rotation ticks, each row followed by its count of ticks:
The counts run from 0 to 324.
[126 164 120  88 116 123 167 159 138 133 119 127 131 189 102 121 145  94
  81 147 135 158 105 165 137 140 144 110 185 114 133 116 157 109 154 125
 151 124 112 148 140 129 170  95 128  95 120 129 132 103 194 104 132 170
 119 114 141 117 150]  126
[ 98 108 134  68 118 111 129 132 132 147 111  96 128 170 107 106 175  82
 113 129 134 147 123 129 174 133 142 149 158 185  97 146 130 140 163 108
 129 181 139 150 173 111 118 140 136  90 125 109 146 103 168 111 150 164
 119 138 148  87 159]  119
[134 109 121 120  95  84 139 100 171 109 114 114 115 156  72 140 117 126
 144 151  68 105 121 115 145 108 133 148 183 144 130 124 152 110 148 173
 147 180 128 129 150 184 132 124  73 125 112 129 111 140 112 132 153 143
 104 144 182  93 139]  65
[ 93 129 101  93  98 133 146 111 106 123 114 153 134 144  99 144 128 148
 148 119 126 152 130 114 106 111 113 141 190 150 147 123 211 121 138 125
 109 150  85 111 181 152 124 102  99 128 115 135 127 157 139  84 125 146
 117  88 181  95 155]  262
[ 56 138 108  90  87 112 143 118 167  99 125 107  95  83 124 140 136 114
 133 129 133 156 109 163 133 130 163 161 170 155 139 144 175 111 170 116
 111 140  97 150 144 169  97  97 160 145  97 167 134 106 150 110 161 160
 107  98 156 124 125]  282
[ 90  74 148  96 113 115 151 113 158 126 133  74 123 120 132 127 156 113
 135 116 105 120 119 147 140 133 161 180 170 183 125 149 141 141 166 161
 150 127  70 169 156 160 103 108 147 151  92 160 128 130 124 117 168 153
 109 131 150 117 122]  187
[ 97 118 141  83  75 150 155 131 117 124 134 103 135 186 103 144 171 121
 107 150  89 144 110 165 135 141 141 123 175 145 105 147 131 144 151 128
 145 129 137 182 133 180 162 128 108 110 133 133 132  82 159 106 133 162
  89 129 119  86 187]  28
[102 123 114  74 101 148 155 132 115 143 153 108 117 153 146 129 172 110
 108 120 123 153 118 162 156 139 147 169 158 174  87 151 129 129 168  81
 109 150 110 182 165 161 130 144 121  90 120 126 129  82 150  95 130 161
  89 136 122 118 134]  25
[125  74  97 104 116 114 153  97 141 127 129 131 116 155 143 128 103 139
 141 140 113 114 126 117 122 109 147 169 186 158 126 119 164  76 155 142
 122 131  76 134 171 185 145 127 104 147 116 125  91 122 120 120 132 147
 121 170 192 153  98]  76
[116 139 120  65 135 121 130 181 155 112 131  86  98 175 124 114 123  75
 110 157 131 139  90 167 117 119 174 134 173 145 113 133 167 116 163 151
 153 119 110 128 141 138 156  96 147 115 103 129 101 101 187 119 128 160
 118 139 146 148 113]  303
[116 131 106  66 103 131 153 159 151 145 121  88 121 164 119 119 127  70
  81 129 173 148 115 150 168 143 167 154 167 158 115 128 136 105 176 126
 157 144 121 157 143 123 142 117 159  97 110 114 139 100 183 100 134 151
 144 124 161 124 122]  214
[110  92 138 113  61 137 136 124 128 107 133 104 127 138 105 157 119 125
 137 122 119 106 145 131 105 119 133 159 171 164 121 127 147 110 181 193
 158 139  84 150 138 198 163 118  94 168  97 133 100 119 128 113 142 134
 119 121 169 107 126]  80
[114 141 123 116 103 116 150 109 138 110 148 134 141 137 120 168 164 134
 113 109 100 127 171 116 145 136 119 179 160 151  82 125 159 124 183 119
 114 149  75 160 167 176 139 118  74 118  94 118 122 125 109 105 128 161
  80 129 165 105  98]  255
[ 98  92 110  73  97 116 135 109 139 138 109  93  93 152 128  98 137  93
 164 140 117 139  86 125 153 102 165 158 167 205 113 152 147 131 138 124
 136 168 132 148 160 153 102 125 152 123 123 134 129 107 142 113 166 171
 134 148 156 126 134]  296
[111 149 135  86  83 139 146 166 107 149 164  94 108 150  90 116 145  93
  78 133 127 142 145 170 116 134 141 122 184 158 108 120 142 139 157 157
 144 137 112 147 140 120 175 107 106 135 113 118  95  76 165  91 140 165
 110 137 104 100 133]  220
[ 98 106 165  78  94 119 145 142 126 133 130 108 114 154  93 122 158  76
 128 153 109 127 103 161 106 123 162 126 173 180 122 138 129 126 168 180
 174 130 136 148 141 140 149 113 110 130 120 164 134  83 180 125 150 153
 134 111 137  82 182]  205
[108  66 106  65 119 134 151 121 161 118 125 126 132 162 121 123 131 122
 149 126 142 130 101 153 120  94 129 162 178 130 138 120 177  79 144 155
 158 117  84 124 163 184 122 111 109 162 132 161 108 163 148 137 121 130
 100 127 177 154 150]  180
[113 150 127 107  89 118 144 122  99 160 116 101 130 177  79 113 126 128
 101 154 118 163 116 156 162 119 119 118 198 129 152 144 172 149 117 133
 115 171 134 135 170 140 141 130  87 119 118  99 104 119 159  89 164 163
  99 130 125  83 173]  137
[101 165 116  73 109 115 171 150 148 142 125 123 134 185 123 128 163  91
  70 126 130 162 119 162 149 134 155 133 171 132 105 110 160 130 150 113
 146 127 121 154 146 114 148  89 139 103 124 145 141 104 184  94 144 197
 126 118 140 124 136]  125
[149 148  97 110  79 137 155  99 134 136 157 134 107 141  86 138 124 136
 117 131 116 137 127 154 153 123 112 140 174 131 120 117 154  91 144 131
 111 188 119 145 154 185 141 132  52 113 124 113  86 122 129 113 127 134
  72 132 148 105 149]  148
[123 136  91  88 117 147 151 104 145 123 136 117 118 193 134 109 145 102
 114 127 127 157 108 171 193 134 132 156 172 124 107 130 157  99 116 106
 135 151 123 152 163 157 116 142  98  99 140  97 117 128 163 111 147 175
  97 165 153 146 152]  40
[128 113 100 110 128  87 157 105 141 157 115 137 113 177 117 126 127 159
 128 136  64 139 123  99 144 100 130 153 198 156 122 126 183 140 122 114
  98 166 104 123 192 147 124 108  95 112 117 127 121 148 110 103 158 165
 104 151 161 108 122]  155
[124 134  98  96  78 145 175 110 136 129 159 128 109 163 100 115 142 126
 111 126  86 143 123 163 141 132 131 111 201 134 115 117 150 129 108 147
 149 133 108 161 135 170 165 102  78 125 133 113 107 104 138 106 146 177
  75 156 111 119 161]  44
[136 139 114 119 101 135 146 124 131 109 134 112 125 177 118 158  87 135
 132 143 124 138 104 148 125 116 123 165 169 120 136 135 192  82 157 153
 121 150  90 126 168 199 137 134  74 119  87 130  91 148 152  98 110 126
 113 111 189 131 127]  163
[ 87  88 168 105 110 110 132 122 128 123 113  86 118 129 110 127 130 101
 165 143 118 143  93 164 113 117 159 150 176 172 167 154 158 132 165 174
 136 145  95 136 160 170 120 126 139 151  89 158 110 116 157 110 164 142
 126 107 155  99 149]  189
[132 143 102 109 106 106 160 123 177 109 117 101 137 179 141 168 114 134
 109 118 105 133 112 130 156 120 143 185 164 128 109 126 172 103 164 130
 121 154  96 141 153 185 121 112 105 111  88 144 124 156 126 104 147 160
 119 119 196 135  85]  161
[119 150  92  89  81 150 163 120 146 108 106 115 120 178  86 127 127 100
 105 143 143 156  99 158 172 145 142 127 189 113 136 130 158  97 140 118
 150 161 133 153 133 175 143 124 116  89 125  96 147 114 185 116 134 146
 101 127 169 124 172]  38
[148 174 102 120 105 122 148 111 130 129 157 135 105 140  90 131 116 118
 110 136 129 145 125 160 158 130 116 145 174 123 135 118 162  90 155 122
 100 190 105 134 163 170 139 134  72  89  99 101  95 116 147 115 132 134
  80 124 161 100 129]  147
[133 148  95  99  82 119 162 108 153 145 179 107 118 151 106 151 143 144
  94 105  80 121 140 142 162 126 124 163 178 158  82 120 152 123 123 124
 133 172 121 158 155 158 111 119  52 114 118 136 105 154 107 105 139 160
  76 134 137 100 126]  150
[101  64 128  59  99 145 159 107 138 158 147 144 128 105 106 124 186 128
 109 119 160 129 139 150 135 120 133 157 174 167 105 120 120 104 195 101
 124 136  88 164 158 159 138 128 124 144 137 138 106 104 134 132 130 123
  72 147 138 107 147]  8
[140 130 122 125  86  90 142 117 162 103 135 110 107 138  65 149 112 131
 137 155  72 106 133 116 126 135 150 139 193 141 139 121 149 111 159 180
 146 173 108 137 141 172 143 106  80 118  90 130 115 127 121 131 145 131
 101 134 178  86 138]  64
[120  90 105  61 107 155 160 109 122 148 135 126 117 156 151 120 158 118
 114 138 140 157 108 156 164 119 143 160 156 163  93 143 129 112 163  83
 107 154 122 174 158 181 140 157 125  88 137 115 117  70 147 108 124 155
  88 145 135 125 145]  24
[130 117 119  62 134 134 157 153 142 143 116 104 126 153 124 128 142 105
  92 138 153 162  80 152 141 132 155 135 172 136 134 136 151 120 184  93
 125 144  97 157 165 147 136 115 162  69  99 127 150 113 173 111 111 132
 102  97 155 115 139]  21
[100 107 146  79 100 130 147 133 127 127 115 106 144 204 118 131 177 123
 108 148  80 142 106 147 147 120 146 129 171 146  95 148 136 160 140 124
 143 126 135 174 152 161 151 129 105 108 135 125 133 112 150 110 134 179
  85 143 122 103 182]  29
[103 155 132  74 145 109 127 149 117 122 121 110 125 189 104 118 176  83
 122 143  91 159 108 146 141 126 134 122 185 154 109 152 180 177 144 117
 111 147 121 140 184 131 144 114 127  82 105 112 137 111 165 105 137 176
  95 121 126  98 148]  31
[ 97  51 117  84  82 153 159 102 138 134 149 112 103  98 110 119 136 132
 154 122 119 115 128 141 116 127 150 150 185 174 134 130 132 110 160 158
 145 130  69 164 143 191 136 109 132 165 110 148 112 113 120 129 143 134
  96 137 146 119 143]  185
[151 153 115 105 110 120 168 122 110 173 162 147 104 134  86 113 132 133
  82 141 112 154 146 161 132 120 124 117 202 135 131  93 149 106 153 126
 112 153  93 136 163 133 175 105  72 113 111 119  94  93 149  99 129 145
  91 152 132  95 128]  236
[156 122 112 108  97 119 177 120 130 171 150 149 110 145  77 121 142 144
  87 132 104 133 141 147 131 113 119 116 199 129 123  90 136 109 153 129
 121 155 112 151 152 153 185 108  75 121 129 117 100  86 129 111 138 152
  84 157 126  93 138]  237
[105  92 165  82 133 112 148 108 132 169 108 136 136 161 126 119 203 106
 139 128 122 144  91 157 146  85 136 163 156 181 107 133 144 147 166 114
 111 150 121 144 188 144 112 133 121 121 134 160 126 120 151 111 166 176
 111 122 140  91 162]  14
[159 127 105  99 108 116 172 141 172 157 118 112 110 161  84 112 112  85
  81 144 146 131 114 164 139 109 149 133 197 109 142  90 141  91 172 156
 163 160 117 126 133 142 176 104 127 123 116 111 118 111 163 133 147 134
 117 149 162 113 124]  320
[152 148 132 128 113  88 172 133 151 154 139  98 137 155  86 141 144 125
  83 118  99 129 135 123 168 141 129 148 182 151 125 113 141 143 167 138
 128 186  98 145 166 140 148  98  98  88  80 113 127 133 122 105 148 157
 100 124 155  75 110]  240
